Turns, then the turns between two rows, first turn first; the first pair answered
soti (before => after):
[ -3 -17  -8   0   0   1  -3 -16  -3   8] => [  0 -12 -14  -3  -4   5  -9   2  10 -12]
[ 16 -13  -4  -5  15 -13   9 -13   7  15] => [ 20  -6  -8  -7   6  -9   3   9  21 -10]
[ 13 -11  -7  -1   8  -2  -6   4  -4 -10] => [ 16  -5  -1   5  -3  -5  -3   8 -10  -8]
[16  2  6 -4  1  1  4  2  4  7] => [15  1  4 -5  5  2  3  2  6  8]
Mopoz (before => after):
[ 20 -13 -31 -10  18  -6 -11  -1 -25 -41] => [ 12 -27 -32  -7  -6   2 -15  -6 -41 -20]
[ -3   6   2   2 -18   9  -5  13   0  -3] => [-2 17  9  5 -8  4 -1  9 -3 -8]
[ -5   2 -18  -3  16   2   2 -20  -9  -1] => [ -3  -8 -25  -9  11   6  -1 -14   0   0]
kan (before => after):
[ 14  -9  -6  -3 -11 -11   4   7   0 -10] => [  0  12  -4   1  11  -4  -1   1  -4 -21]
[-10  33  10  11  -3   7  16  15  18  -6] => [-17  -6 -15  -4  23   6  12 -23   3  22]
[  7  -9   2   0 -15 -13   4   2  -5   7] => [-5 19  9  9  2 -6  2  3 -8 -8]
[-10   8  14   9  -3   6   2  -8  -6  15] => [ -6  -1  12   7 -10   2   3  -7  -5  21]
Then:
Between the rows of a pair lie two turns.
[ -7  -4 -21   0  -2  -2 -11  -4 -16 -14] => [ -2  -3 -17   3 -15  -6  -9   0 -19 -13] | soti then kan
[ 13  -2  15  -8   1  -7   8 -10  19   7] => [ 2 17 25  2 -2  1  4 -8 10  3] | Mopoz then kan
[ 3 23 18  5 -2 -5  5  0 -1  9] => [  7   5  15  -1 -12  -4   5   3  10  20] | Mopoz then soti
[-25  21  -9   0  29  23 -15  -4  14   4] => [-22  17 -10   7 -16  29 -21  20  12   2] | Mopoz then soti
[ 3 -1  7 -8 -4  0  4  6 25 10] => [ 1  9 20  3 -9 -7  8 -2  7 15] | soti then Mopoz
[ -1   0  -5  -5  11  -4   6 -12  -2   2] => [ -3  -2  -5  -5   8  -3   6 -13  -6   7] | Mopoz then Mopoz
[ -5  14   4  11  25   1   0 -14  -4  -9] => [-11   4   4  15   7   4  -3 -19 -19   8] | Mopoz then Mopoz
[  3  10  -1   6  -7 -13   6   3  -3  -3] => [ -1  -5 -14  -6   2  -6   0   1   8  -1] | kan then Mopoz
[-13   9  17   2 -24  13   3   9  -1  15] => [-15  15   5 -11  22  15   2   3  20  -5] | kan then Mopoz
[  6  11  14   5 -12   1   2  16  22   7] => [ 6  7 17  1 10 -3  7  0 21 17] | soti then Mopoz
[ 12   4   1 -14   5 -10  -2  12  23 -15] => [-15  21  14   5 -12   4  -9   1 -15   0] | Mopoz then kan
[ -2   8   7   2   6  -6   5   1  -1 -11] => [ -2 -10   3  -2 -14  -1   2   3  -1   6] | Mopoz then soti
[ 40  -4   5   1 -20 -23   7   9   5 -13] => [  3  33  12  16  17  -7  -2 -13 -22 -20] | Mopoz then kan
[ 4 -8  3  9 -4  8  9 -9 -8 19] => [10  8  8  6  0  9  9 12 14 -4] | kan then Mopoz
[ 8  7 17 -7  1  7 10  6 31 16] => [-8 -2  8 -8  1 17  3 -8 14 33] | kan then Mopoz
[  4 -13   2  -1  18 -15   8 -19  -8   9] => [ 15   3  11  -1  -4 -12   8  16  18 -12] | Mopoz then kan
[  2  15   6   6  16  -3  17 -10   3  -1] => [12 13 10  5 -2 -6 21  1 10 -3] | kan then kan
[  0  15  17  18 -13   4   1   1  -5   3] => [ 5  8 21 15 -9  0  7 -3  3 13] | Mopoz then soti
[-10   4   4   0  12   6  -3 -14  -6  12] => [ -2  17   9   6 -10   5  -5   9  -1  -7] | soti then soti
[-1 -8 -2 -8 11  5  2  0  3 -1] => [ -1   0   6   1 -11   4   1   7  -8  -2] | soti then Mopoz
[-12   6   3   4  -6  17 -10   3  -5   4] => [-7 18 12  9 -2  9 -5  4 -5 -2] | Mopoz then soti
[ -1  -8 -15  -9  12  12  -4   5  11   2] => [ 0  4 -8 -4 24  6  0  2  6 -5] | Mopoz then Mopoz
[-7  2  2  0  2  7  9  9  5 -8] => [-9 -6 -2  0  7  5  9 -4 -6  2] | kan then Mopoz
[  1  12   8   1 -17   9   1  15   8  -7] => [ -7   4  11   2  -1   7   4 -14  -8  21] | Mopoz then soti
[  0   7   2   9   4  -8   3  -3 -12  -3] => [ -1 -12 -13  -4   3   1  -4   1   2   1] | soti then Mopoz
[-8  5 -1 -1 22  9 -1 -9  2  6] => [  4  -6  -1  -4 -12   9  -1  11  16   8] | Mopoz then kan
[-4  7  4  4  2  0  2 -3  2  7] => [-3  9  1  3  0  2  0  4  7 -1] | soti then soti
[ 12  -1  -6  11  -6  -1  -5   7 -14 -15] => [  8 -10 -15   2   4   5  -9   5  -7 -15] | kan then Mopoz
[ -1   4  -3  -6 -10  11   0  17   2  -4] => [ 5 15  6 -4 10 -1  9  9  4 -6] | soti then Mopoz
[ 17 -18   1  -1 -13  -5   9   4   7  21] => [ 24 -13   0  -5   0  -8  12   8  19   9] | Mopoz then Mopoz
[ 11 -14 -10   9  -5  -9  -6 -13 -23  -9] => [ 20  -7  -9   5   2 -12  -3  -1  -3 -26] | Mopoz then kan
[  4 -10   8   3   9   3   8 -15   0  -2] => [  3 -13   9   3   6   4   6 -16  -1   2] | Mopoz then Mopoz
[ 14 -12 -18 -13  -2  -4   1  14  16 -20] => [  9 -17 -24 -15  13  -3   0   2  10 -15] | kan then kan
[ 0  6  4  3 17 -7  2  1 -6 12] => [ 8 -1 -1  0 -4 -3 -2 21  8  5] | Mopoz then soti
[ -8  -3 -17  -7   2   4 -10   9 -10 -26] => [-10  -2  -6   3  -5  -3  -5  -6 -33  -9] | soti then kan
[  2   2  11   1 -13   3   2   9  11   6] => [-9 12  5  1  7  9 -6  4  7 -5] | kan then soti
[ 6  9 -1 -1  6  1  2 12 14 -3] => [ 8  5  4  2 -8 -2  4 12 10  7] | soti then Mopoz
[  3 -15   0 -11   0   0   2  -2   5  -2] => [-4 -7  1 -8 12  6  0 -7  2 -7] | kan then kan
[ 15 -20 -23 -11   2 -25   5  -2 -20 -22] => [  8  11  -9   0   0 -21   3   8 -22 -39] | soti then kan
[ 16  -5  -2  -5 -11  -9   9  -6  -6   3] => [  7  -2  -5  -5   7  -4   4 -18 -12   3] | kan then kan
[  7  23   9  10   8  -3  -2   9 -15 -27] => [ 13 -21 -16 -10  23  -7  -1 -12 -10  -8] | kan then Mopoz
[-10   8  22   8 -12  10  -3  -3  -2  19] => [ -8  -3  12   0 -17  15  -5   5  11  19] | Mopoz then Mopoz
[-24  -2   6   1   6  19  -6 -17 -10  33] => [-25  24  19  10   1  22  -6   0  -4  16] | kan then kan
